Here are some numbered points:
(-1.03 -0.44 -0.98 1.88 -0.68 -0.86 -0.32 1.06) 0
(0.38 0.70 -0.54 0.18 0.40 -0.06 -0.15 0.46) 1
(1.82 0.67 1.20 1.35 -0.25 1.40 -0.29 1.28) 2
(1.14 0.30 0.70 1.31 -0.14 1.27 0.24 0.38) 3
(1.50 0.67 -0.35 -2.31 1.17 -0.77 -0.35 -0.66) 4
(-0.91 0.08 0.45 -0.58 0.40 -0.35 1.06 0.03) 5
(-0.93 -1.74 3.15 -2.73 2.21 -2.37 -0.35 1.30) 6
(-0.80 -0.16 0.96 -0.57 0.05 -0.76 -0.55 -0.05) 7
(-0.82 -0.21 0.69 0.67 -0.78 -1.21 -0.84 0.16) 8
(-3.50 2.34 -1.23 2.09 -2.41 1.35 1.34 2.80) 9
(0.58 1.33 0.86 0.03 -0.10 0.12 -1.23 0.17) 10
(0.33 -0.22 0.61 -0.08 -0.10 0.04 -1.04 0.40) 11
(0.05 0.75 -0.50 0.21 -0.62 0.44 0.16 -0.39) 12
(-1.36 -0.87 -0.58 -0.73 1.01 -0.31 -0.12 -1.33) 13
(0.49 -0.49 0.93 -0.77 0.62 -0.71 -0.57 0.70) 14
(1.35 0.42 -0.10 0.45 -0.76 0.53 0.12 0.14) 15
(-0.14 0.71 -0.66 0.81 -0.52 1.14 -0.16 -0.22) 16
(-0.11 -0.14 0.24 -0.29 0.05 0.20 0.26 -0.69) 17
New points follow, each followed by the numbers of its two nearest points above by angle, seen from the average point of the numbered points, nearest first.
(0.81 0.68 -1.33 1.10 -1.17 1.86 0.13 -0.43) 16 12
(-0.51 0.50 0.82 1.03 -1.02 0.42 -0.72 1.09) 9 2
(-0.05 -0.13 -0.09 0.54 -0.10 0.33 0.04 0.14) 16 3
(-1.04 0.23 -0.59 -1.54 -0.20 0.10 1.26 -0.17) 5 17
(-0.77 -0.85 1.11 -0.67 -0.34 -0.65 -0.43 0.54) 7 6
(-1.04 0.15 0.94 0.73 -0.77 0.87 0.43 0.03) 9 16
(0.26 -0.16 0.16 0.44 -0.11 0.31 0.22 0.43) 3 15
(-0.33 -0.12 -0.54 0.27 -0.28 0.52 0.35 0.26) 16 12
(-0.19 -0.31 1.19 -2.02 0.89 -0.77 -0.24 0.78) 6 14
(0.43 0.32 -0.63 -0.47 0.61 0.13 0.10 -0.48) 4 1
(-0.14 0.49 0.47 0.77 -0.17 -0.02 -0.48 0.63) 2 0
